500 stands for zero in the data rows.
A hidden rule labels the rows of this table. It goes by one to three of the table's principal directions, not those with the most spread.
c(255, 605, 421, 558, 512, 499, 668, 580, 389, 567, 449, 485, 469, 528,
  337, 560, 472, 648, 461, 607, 564, 474, 535, 421, 574, 561, 409, 455,
  435, 645, 431, 478) 3
c(504, 485, 500, 510, 422, 499, 532, 476, 517, 500, 497, 480, 516, 610,
  447, 554, 468, 534, 535, 491, 517, 515, 513, 482, 474, 438, 506, 486,
  513, 443, 510, 532) 0
c(453, 502, 445, 517, 519, 427, 529, 543, 433, 605, 465, 489, 465, 477,
  461, 496, 496, 577, 451, 535, 546, 475, 531, 480, 533, 505, 480, 513,
  506, 503, 445, 471) 2
c(472, 571, 509, 482, 692, 679, 401, 466, 817, 139, 698, 347, 481, 565,
  628, 481, 490, 412, 632, 489, 486, 680, 372, 647, 310, 466, 571, 514,
  564, 796, 632, 500) 1
c(546, 485, 472, 509, 499, 454, 521, 502, 457, 566, 469, 497, 473, 527,
  477, 502, 509, 564, 471, 461, 521, 445, 479, 497, 507, 437, 525, 530,
  518, 437, 504, 489) 3
c(586, 395, 565, 449, 375, 436, 454, 501, 485, 553, 510, 500, 602, 515,
  552, 539, 505, 464, 538, 505, 466, 530, 562, 469, 488, 495, 485, 486,
  514, 367, 446, 520) 1
c(535, 483, 521, 471, 514, 554, 448, 487, 573, 424, 529, 494, 498, 492,
  551, 500, 514, 429, 523, 500, 486, 548, 490, 553, 450, 504, 532, 498,
  504, 525, 534, 481) 1
c(577, 609, 420, 513, 674, 548, 428, 477, 568, 429, 498, 369, 391, 531,
  464, 383, 563, 500, 435, 367, 539, 355, 278, 491, 430, 442, 604, 610,
  582, 560, 665, 463) 1
c(649, 469, 506, 466, 475, 518, 447, 454, 493, 515, 451, 520, 473, 497,
  513, 482, 556, 437, 460, 416, 496, 409, 438, 509, 483, 461, 567, 544,
  503, 373, 584, 470) 2
c(515, 428, 468, 570, 263, 505, 570, 418, 601, 527, 479, 508, 456, 818,
  335, 590, 406, 574, 524, 475, 555, 584, 576, 496, 370, 305, 593, 484,
  571, 306, 555, 565) 0
c(397, 497, 474, 511, 435, 503, 609, 549, 473, 525, 492, 474, 511, 613,
  411, 615, 467, 615, 533, 567, 541, 550, 548, 496, 482, 452, 472, 461,
  478, 536, 447, 487) 1
c(407, 586, 515, 554, 514, 644, 714, 517, 438, 408, 489, 597, 496, 579,
  404, 569, 538, 608, 496, 474, 444, 441, 405, 503, 530, 455, 504, 470,
  399, 599, 569, 497) 0
c(236, 567, 442, 542, 546, 493, 654, 611, 422, 537, 499, 490, 488, 492,
  414, 588, 442, 652, 519, 659, 553, 581, 595, 499, 566, 559, 391, 426,
  437, 706, 362, 472) 2
c(657, 417, 527, 478, 385, 489, 418, 404, 600, 477, 513, 475, 512, 620,
  520, 518, 482, 438, 538, 422, 504, 520, 498, 512, 411, 396, 575, 524,
  559, 324, 577, 539) 3
c(447, 441, 477, 503, 499, 421, 525, 555, 502, 557, 533, 479, 501, 521,
  525, 562, 435, 599, 553, 578, 539, 621, 610, 566, 489, 446, 472, 473,
  527, 528, 378, 496) 2
c(493, 513, 487, 493, 474, 534, 473, 488, 523, 491, 475, 496, 478, 503,
  467, 481, 524, 440, 462, 505, 513, 480, 488, 476, 474, 540, 522, 507,
  495, 494, 545, 474) 1
c(339, 384, 587, 523, 441, 288, 689, 668, 249, 720, 534, 621, 683, 405,
  571, 634, 377, 749, 624, 671, 431, 657, 769, 511, 701, 507, 288, 369,
  444, 511, 100, 579) 2
c(676, 316, 568, 433, 417, 408, 406, 498, 541, 547, 549, 510, 570, 509,
  649, 554, 481, 480, 580, 490, 473, 615, 599, 599, 443, 398, 533, 500,
  558, 341, 418, 506) 1
c(218, 786, 389, 634, 712, 779, 415, 387, 775, 200, 535, 554, 260, 361,
  420, 219, 529, 220, 316, 549, 525, 524, 392, 481, 427, 798, 559, 526,
  460, 890, 784, 474) 0
c(505, 510, 469, 510, 504, 520, 473, 476, 561, 477, 498, 473, 448, 545,
  474, 492, 480, 484, 501, 494, 537, 520, 495, 528, 456, 469, 538, 508,
  530, 497, 537, 497) 3
c(596, 389, 541, 464, 444, 458, 426, 485, 578, 492, 549, 482, 537, 543,
  591, 540, 458, 475, 580, 502, 492, 616, 572, 579, 436, 421, 528, 491,
  556, 418, 453, 520) 2
c(270, 590, 329, 532, 761, 368, 547, 659, 429, 616, 513, 371, 382, 363,
  487, 469, 489, 709, 423, 640, 636, 522, 525, 530, 549, 559, 425, 538,
  517, 799, 363, 387) 2
c(738, 479, 543, 453, 457, 531, 382, 383, 488, 504, 425, 561, 486, 438,
  542, 419, 581, 323, 437, 351, 463, 331, 403, 467, 521, 512, 573, 559,
  489, 286, 648, 504) 2
c(356, 532, 470, 511, 478, 516, 625, 581, 404, 555, 454, 515, 498, 520,
  406, 590, 483, 599, 502, 592, 529, 510, 554, 491, 550, 526, 441, 447,
  439, 575, 416, 462) 1
c(282, 540, 396, 544, 546, 447, 668, 629, 392, 614, 463, 468, 441, 541,
  377, 604, 446, 728, 491, 634, 596, 548, 583, 522, 545, 474, 432, 459,
  472, 645, 357, 440) 1
c(322, 549, 537, 543, 487, 571, 652, 555, 463, 438, 537, 562, 559, 522,
  456, 560, 478, 572, 539, 579, 448, 567, 535, 483, 536, 545, 428, 427,
  426, 646, 444, 527) 0
c(447, 511, 499, 497, 508, 573, 482, 516, 555, 445, 503, 512, 467, 497,
  492, 504, 480, 444, 514, 548, 504, 574, 533, 557, 465, 532, 516, 470,
  500, 563, 494, 477) 1
c(494, 522, 466, 517, 465, 439, 526, 493, 396, 617, 423, 516, 484, 477,
  430, 481, 510, 531, 431, 488, 531, 390, 503, 411, 573, 529, 473, 516,
  481, 422, 494, 503) 1
c(616, 348, 585, 441, 374, 442, 427, 462, 630, 440, 615, 420, 628, 644,
  617, 615, 423, 494, 681, 502, 481, 683, 589, 565, 396, 366, 504, 467,
  575, 392, 437, 574) 0
c(489, 483, 445, 504, 512, 495, 497, 503, 566, 495, 509, 443, 436, 583,
  475, 547, 458, 551, 527, 524, 566, 568, 525, 571, 434, 416, 537, 504,
  542, 517, 497, 474) 3
c(423, 534, 506, 531, 492, 570, 550, 501, 536, 434, 516, 521, 489, 553,
  459, 523, 461, 504, 536, 528, 490, 561, 516, 526, 486, 496, 499, 463,
  491, 562, 501, 523) 2
c(560, 436, 522, 462, 359, 497, 509, 470, 501, 519, 475, 491, 542, 601,
  471, 600, 493, 491, 539, 499, 518, 511, 539, 486, 473, 446, 506, 478,
  486, 374, 506, 504) 2
c(576, 397, 524, 455, 440, 425, 443, 507, 515, 549, 522, 484, 547, 498,
  574, 535, 496, 492, 529, 516, 503, 560, 567, 524, 468, 471, 501, 502,
  526, 417, 445, 492) 1
c(449, 661, 387, 503, 716, 516, 411, 502, 488, 492, 452, 416, 375, 319,
  481, 331, 604, 425, 334, 474, 567, 317, 343, 423, 538, 663, 506, 595,
  488, 663, 625, 410) 0
c(460, 493, 497, 521, 466, 513, 598, 533, 458, 521, 486, 530, 500, 571,
  444, 563, 482, 593, 517, 515, 498, 515, 520, 518, 503, 439, 501, 475,
  486, 498, 467, 499) 1
c(467, 518, 543, 508, 484, 602, 492, 481, 580, 386, 537, 533, 512, 525,
  506, 494, 483, 419, 540, 513, 456, 572, 504, 535, 460, 527, 515, 465,
  493, 551, 529, 524) 1
c(566, 356, 624, 528, 349, 485, 476, 456, 618, 445, 605, 585, 607, 610,
  590, 519, 399, 466, 630, 494, 396, 710, 631, 572, 422, 400, 528, 442,
  573, 375, 428, 627) 0
c(657, 538, 519, 480, 364, 567, 366, 366, 471, 540, 362, 586, 472, 411,
  427, 328, 659, 218, 279, 370, 462, 231, 378, 297, 511, 671, 578, 578,
  455, 273, 742, 477) 0
c(807, 135, 540, 418, 267, 000, 629, 647, 112, 999, 454, 471, 731, 590,
  586, 700, 544, 955, 506, 425, 499, 378, 619, 397, 591, 170, 448, 577,
  569, 012, 191, 493) 0
c(543, 502, 535, 497, 529, 544, 427, 471, 576, 422, 536, 512, 499, 468,
  557, 438, 506, 407, 512, 469, 459, 527, 474, 531, 467, 521, 533, 509,
  526, 512, 541, 518) 2
c(429, 476, 478, 518, 409, 451, 641, 562, 390, 607, 459, 500, 529, 610,
  394, 614, 478, 665, 509, 540, 530, 493, 549, 463, 523, 427, 466, 469,
  479, 460, 418, 494) 1
c(523, 536, 514, 498, 574, 593, 370, 467, 628, 386, 528, 502, 449, 434,
  551, 383, 506, 330, 489, 481, 472, 539, 463, 553, 440, 569, 560, 513,
  546, 559, 570, 498) 2
c(538, 471, 532, 501, 466, 508, 506, 482, 501, 493, 507, 542, 520, 510,
  519, 504, 499, 488, 512, 479, 469, 509, 510, 511, 500, 478, 511, 493,
  495, 452, 507, 519) 2
c(445, 440, 520, 495, 464, 429, 543, 565, 444, 572, 517, 519, 553, 484,
  527, 561, 459, 576, 544, 577, 494, 585, 609, 521, 532, 497, 443, 457,
  493, 508, 363, 507) 1
c(480, 339, 650, 402, 244, 400, 523, 544, 439, 547, 560, 469, 777, 573,
  573, 728, 411, 515, 717, 634, 451, 680, 720, 448, 543, 517, 334, 363,
  456, 389, 266, 590) 2
c(633, 367, 563, 454, 364, 432, 469, 512, 451, 598, 480, 541, 575, 522,
  543, 540, 515, 489, 513, 477, 460, 509, 560, 498, 485, 441, 521, 497,
  523, 307, 443, 503) 0
c(281, 575, 434, 538, 476, 540, 699, 597, 394, 548, 442, 492, 472, 598,
  323, 637, 459, 672, 508, 611, 563, 512, 547, 481, 545, 493, 434, 433,
  432, 618, 419, 462) 2
c(639, 411, 643, 492, 470, 552, 489, 468, 525, 417, 564, 649, 589, 458,
  644, 474, 508, 426, 568, 427, 346, 559, 505, 586, 502, 454, 537, 476,
  493, 417, 496, 565) 1
c(690, 498, 557, 447, 560, 627, 276, 372, 720, 286, 566, 478, 475, 446,
  644, 373, 556, 224, 513, 387, 446, 511, 383, 569, 385, 535, 614, 554,
  551, 485, 695, 506) 3
c(389, 445, 443, 519, 483, 249, 687, 639, 204, 812, 435, 527, 552, 433,
  459, 606, 477, 808, 459, 602, 557, 446, 634, 426, 678, 478, 353, 480,
  442, 468, 253, 473) 0
c(671, 617, 441, 534, 573, 600, 376, 340, 475, 520, 332, 655, 299, 305,
  454, 239, 648, 248, 223, 319, 496, 181, 318, 429, 562, 633, 629, 623,
  452, 359, 795, 443) 3
c(566, 627, 504, 556, 452, 799, 490, 323, 627, 296, 406, 644, 347, 579,
  365, 412, 544, 261, 413, 369, 464, 382, 355, 519, 442, 521, 649, 512,
  447, 435, 807, 510) 2
c(643, 453, 508, 485, 483, 454, 482, 470, 456, 561, 469, 527, 500, 495,
  525, 480, 548, 509, 457, 412, 485, 406, 448, 490, 506, 436, 547, 551,
  510, 367, 544, 492) 2
c(240, 472, 503, 599, 686, 420, 767, 703, 407, 528, 633, 589, 522, 477,
  579, 621, 343, 872, 659, 666, 460, 778, 675, 721, 586, 368, 388, 393,
  493, 793, 167, 533) 2
c(579, 372, 479, 451, 470, 352, 496, 566, 462, 624, 518, 423, 535, 546,
  552, 589, 498, 638, 532, 519, 547, 545, 556, 539, 460, 378, 505, 526,
  551, 419, 395, 457) 1
c(470, 693, 382, 554, 607, 666, 410, 352, 642, 361, 430, 479, 283, 482,
  384, 348, 541, 314, 356, 430, 587, 360, 347, 465, 458, 601, 591, 568,
  488, 583, 782, 465) 2
c(592, 458, 507, 446, 574, 515, 350, 494, 704, 358, 628, 328, 518, 570,
  614, 481, 511, 451, 579, 463, 508, 605, 425, 576, 326, 423, 579, 552,
  616, 569, 559, 484) 0
c(649, 361, 567, 434, 352, 428, 477, 478, 468, 567, 495, 516, 596, 545,
  563, 595, 510, 498, 553, 478, 481, 516, 562, 499, 491, 428, 499, 491,
  494, 308, 460, 510) 2
c(718, 253, 510, 453, 444, 344, 435, 541, 550, 624, 546, 478, 495, 606,
  632, 594, 433, 625, 599, 481, 525, 671, 625, 709, 382, 222, 604, 523,
  638, 297, 361, 476) 0
c(463, 460, 433, 473, 496, 376, 556, 578, 411, 632, 482, 418, 508, 519,
  477, 588, 517, 659, 479, 557, 579, 482, 535, 470, 512, 458, 458, 519,
  492, 509, 416, 435) 1
c(669, 166, 652, 380, 231, 178, 452, 571, 382, 741, 580, 494, 802, 490,
  711, 657, 479, 593, 624, 572, 436, 649, 750, 444, 523, 432, 386, 460,
  530, 212, 210, 554) 0
c(572, 457, 500, 508, 438, 429, 521, 488, 449, 586, 475, 503, 516, 557,
  477, 512, 498, 563, 487, 450, 501, 449, 499, 465, 509, 423, 515, 523,
  526, 373, 492, 522) 3
c(491, 458, 488, 510, 515, 429, 538, 546, 474, 557, 521, 480, 508, 536,
  510, 541, 458, 613, 541, 520, 515, 553, 544, 543, 501, 419, 489, 495,
  537, 499, 412, 507) 3
c(516, 613, 476, 512, 606, 606, 390, 438, 588, 388, 490, 479, 421, 422,
  493, 344, 561, 331, 414, 435, 492, 406, 367, 465, 469, 607, 559, 554,
  515, 573, 662, 483) 3
c(486, 381, 528, 433, 400, 335, 490, 564, 440, 621, 531, 413, 630, 517,
  559, 637, 437, 588, 608, 606, 538, 610, 657, 482, 529, 485, 391, 449,
  512, 443, 304, 515) 1
c(498, 528, 461, 512, 535, 512, 492, 509, 495, 518, 470, 492, 444, 493,
  464, 463, 522, 501, 446, 485, 522, 457, 464, 498, 487, 501, 533, 527,
  514, 509, 535, 467) 1
c(360, 626, 464, 546, 564, 595, 529, 513, 495, 452, 465, 524, 435, 452,
  412, 435, 502, 453, 446, 535, 506, 465, 467, 468, 535, 613, 481, 483,
  467, 631, 537, 491) 3
c(606, 437, 524, 486, 475, 465, 415, 450, 575, 483, 538, 472, 515, 535,
  563, 484, 476, 459, 540, 458, 494, 544, 511, 531, 450, 440, 537, 519,
  561, 417, 513, 537) 1
c(338, 715, 410, 548, 715, 652, 475, 506, 589, 342, 507, 427, 371, 429,
  422, 357, 555, 423, 401, 501, 533, 424, 333, 468, 469, 641, 527, 543,
  493, 783, 652, 446) 2
c(352, 473, 439, 519, 539, 333, 641, 637, 376, 647, 528, 424, 539, 529,
  476, 612, 446, 779, 536, 609, 563, 561, 589, 492, 553, 434, 400, 480,
  505, 597, 303, 481) 3
c(504, 545, 480, 513, 516, 585, 496, 498, 510, 474, 453, 526, 434, 508,
  439, 458, 534, 450, 445, 471, 498, 447, 442, 511, 475, 511, 559, 515,
  500, 504, 572, 465) 1
c(322, 666, 279, 493, 784, 336, 460, 640, 314, 723, 398, 358, 356, 174,
  448, 318, 679, 583, 182, 577, 656, 224, 377, 311, 613, 768, 424, 642,
  454, 751, 512, 291) 0
c(550, 438, 462, 501, 466, 428, 478, 491, 518, 574, 487, 473, 459, 563,
  493, 530, 455, 553, 511, 500, 556, 538, 555, 545, 465, 404, 536, 514,
  554, 413, 466, 497) 0
Here are more rows. What is the label of each one?
c(574, 437, 528, 479, 410, 475, 495, 484, 475, 546, 476, 523, 534, 536,
  501, 535, 500, 495, 511, 480, 489, 492, 530, 493, 497, 461, 511, 495,
  502, 380, 487, 511) -> 2
c(282, 479, 479, 532, 467, 439, 693, 638, 387, 593, 511, 515, 543, 553,
  430, 653, 421, 726, 566, 661, 529, 629, 650, 524, 555, 473, 392, 409,
  457, 617, 289, 490) -> 1
c(372, 498, 466, 515, 503, 466, 596, 572, 445, 556, 495, 498, 495, 516,
  460, 584, 457, 619, 526, 599, 541, 568, 587, 526, 532, 491, 442, 454,
  473, 580, 388, 478) -> 2
c(378, 475, 491, 507, 425, 427, 660, 613, 308, 664, 439, 554, 551, 490,
  419, 602, 509, 658, 467, 598, 509, 478, 589, 440, 590, 522, 414, 453,
  423, 500, 356, 462) -> 0
c(264, 740, 344, 588, 654, 562, 665, 575, 245, 648, 286, 596, 302, 332,
  256, 413, 559, 574, 272, 549, 585, 236, 427, 403, 705, 680, 442, 507,
  369, 650, 526, 392) -> 2
c(614, 427, 521, 465, 462, 465, 417, 474, 531, 523, 502, 499, 510, 492,
  561, 487, 511, 443, 502, 469, 495, 512, 517, 525, 465, 471, 539, 522,
  534, 396, 508, 493) -> 2
c(428, 499, 503, 504, 446, 487, 535, 539, 457, 545, 481, 507, 526, 512,
  453, 532, 477, 523, 505, 557, 505, 525, 558, 467, 522, 532, 462, 465,
  487, 504, 435, 503) -> 2
c(623, 395, 549, 453, 349, 457, 465, 459, 514, 531, 499, 483, 575, 597,
  521, 574, 495, 480, 553, 467, 491, 517, 538, 481, 457, 424, 516, 495,
  518, 326, 499, 528) -> 2
c(580, 470, 500, 495, 504, 493, 469, 491, 529, 497, 508, 484, 486, 539,
  517, 483, 509, 504, 502, 448, 493, 493, 464, 527, 453, 430, 555, 530,
  545, 447, 529, 497) -> 2
c(278, 591, 505, 576, 614, 635, 755, 596, 475, 368, 566, 578, 491, 556,
  454, 600, 463, 691, 576, 573, 450, 602, 484, 606, 527, 445, 462, 424,
  418, 777, 445, 499) -> 0
c(418, 519, 477, 504, 467, 553, 573, 533, 485, 495, 473, 507, 480, 555,
  425, 572, 494, 539, 501, 552, 526, 523, 521, 512, 488, 496, 495, 467,
  463, 547, 490, 465) -> 0
c(419, 526, 497, 508, 507, 618, 531, 519, 582, 394, 518, 506, 462, 564,
  464, 546, 468, 479, 548, 552, 503, 604, 519, 586, 436, 489, 527, 454,
  494, 602, 509, 480) -> 0
c(612, 524, 487, 496, 411, 584, 453, 391, 569, 446, 447, 479, 454, 623,
  414, 484, 528, 399, 466, 396, 519, 401, 405, 453, 431, 452, 588, 538,
  520, 363, 674, 512) -> 0
c(794, 362, 581, 449, 372, 430, 355, 392, 515, 555, 480, 553, 556, 492,
  602, 438, 555, 366, 472, 355, 439, 420, 478, 471, 470, 441, 583, 562,
  548, 194, 579, 538) -> 2
c(689, 498, 535, 461, 488, 588, 340, 355, 670, 346, 528, 455, 481, 546,
  563, 445, 516, 307, 537, 378, 485, 477, 401, 527, 410, 465, 592, 542,
  548, 403, 679, 537) -> 2
c(352, 553, 433, 543, 580, 401, 605, 591, 378, 612, 486, 464, 487, 465,
  444, 518, 474, 679, 475, 565, 550, 476, 528, 456, 586, 517, 413, 495,
  488, 606, 385, 489) -> 1
c(570, 202, 663, 475, 331, 262, 605, 587, 448, 612, 670, 557, 761, 602,
  713, 711, 359, 749, 755, 576, 395, 805, 766, 614, 509, 273, 403, 402,
  550, 357, 162, 626) -> 1
c(591, 448, 546, 482, 466, 506, 374, 444, 618, 440, 549, 487, 521, 510,
  574, 443, 484, 380, 532, 466, 470, 565, 513, 523, 428, 496, 544, 511,
  565, 437, 534, 539) -> 2
c(715, 357, 573, 447, 388, 480, 380, 422, 610, 469, 542, 498, 549, 582,
  603, 527, 477, 410, 584, 429, 467, 580, 535, 575, 404, 379, 579, 511,
  572, 303, 523, 543) -> 3
c(316, 602, 425, 536, 660, 476, 587, 599, 370, 574, 456, 524, 431, 346,
  462, 473, 497, 593, 438, 594, 541, 464, 522, 504, 624, 608, 414, 482,
  437, 691, 402, 443) -> 1
c(648, 468, 602, 446, 459, 616, 289, 410, 709, 305, 581, 467, 558, 502,
  611, 395, 548, 226, 535, 419, 408, 548, 420, 503, 359, 555, 590, 526,
  566, 455, 645, 537) -> 0
c(166, 862, 373, 674, 727, 874, 424, 343, 817, 130, 516, 593, 204, 357,
  359, 158, 546, 149, 259, 532, 518, 487, 344, 456, 418, 857, 585, 530,
  439, 940, 880, 476) -> 0
c(514, 421, 525, 480, 388, 419, 537, 534, 408, 619, 466, 530, 561, 519,
  486, 570, 484, 555, 513, 534, 499, 512, 591, 473, 537, 480, 461, 469,
  488, 388, 400, 506) -> 2
c(724, 431, 573, 448, 430, 541, 312, 383, 630, 418, 520, 502, 526, 501,
  595, 421, 538, 283, 510, 386, 446, 482, 448, 509, 414, 491, 594, 544,
  560, 328, 628, 533) -> 3
c(379, 502, 433, 517, 506, 423, 586, 582, 427, 604, 479, 449, 482, 538,
  428, 576, 457, 654, 502, 586, 573, 533, 568, 496, 525, 473, 448, 478,
  499, 558, 390, 469) -> 3
c(571, 404, 484, 459, 516, 344, 483, 544, 416, 644, 495, 487, 520, 425,
  586, 534, 508, 590, 494, 519, 534, 498, 566, 526, 543, 458, 470, 525,
  507, 433, 395, 463) -> 3
c(593, 384, 570, 483, 439, 446, 463, 479, 555, 488, 571, 523, 573, 534,
  608, 531, 456, 502, 590, 487, 452, 615, 572, 564, 460, 416, 513, 485,
  544, 413, 442, 552) -> 2
c(255, 628, 389, 559, 552, 475, 693, 603, 277, 659, 374, 542, 422, 426,
  317, 532, 513, 661, 377, 608, 579, 376, 525, 406, 657, 610, 396, 472,
  389, 629, 420, 429) -> 3
c(719, 399, 563, 461, 365, 468, 365, 391, 596, 483, 522, 471, 559, 595,
  555, 479, 503, 386, 537, 389, 468, 492, 479, 474, 414, 416, 576, 537,
  579, 269, 582, 565) -> 0
c(400, 720, 449, 557, 733, 691, 455, 438, 656, 245, 558, 453, 390, 430,
  486, 329, 561, 376, 429, 439, 487, 426, 286, 483, 457, 621, 547, 554,
  490, 780, 725, 491) -> 3
c(472, 529, 447, 539, 492, 499, 518, 471, 552, 490, 500, 448, 449, 610,
  426, 504, 461, 553, 500, 482, 550, 506, 482, 491, 453, 434, 531, 515,
  542, 497, 543, 520) -> 0
c(211, 581, 431, 525, 487, 436, 690, 654, 295, 648, 436, 470, 533, 477,
  344, 599, 492, 689, 456, 667, 564, 467, 578, 372, 623, 617, 343, 436,
  406, 657, 338, 450) -> 1
c(474, 530, 468, 533, 517, 431, 591, 538, 349, 627, 435, 538, 486, 465,
  437, 488, 520, 614, 433, 484, 509, 383, 482, 436, 596, 496, 468, 517,
  471, 468, 463, 494) -> 0
c(614, 375, 548, 475, 406, 430, 471, 475, 529, 531, 537, 510, 561, 561,
  574, 557, 463, 517, 571, 480, 482, 578, 570, 545, 466, 397, 518, 493,
  539, 365, 451, 538) -> 3
c(416, 550, 532, 543, 524, 492, 624, 528, 420, 486, 529, 515, 570, 528,
  474, 538, 456, 618, 568, 499, 455, 492, 489, 465, 583, 480, 421, 459,
  470, 561, 435, 574) -> 2
c(458, 473, 513, 512, 504, 485, 527, 547, 475, 530, 510, 544, 511, 467,
  517, 501, 482, 530, 504, 543, 478, 554, 555, 530, 514, 508, 485, 477,
  499, 526, 428, 496) -> 1
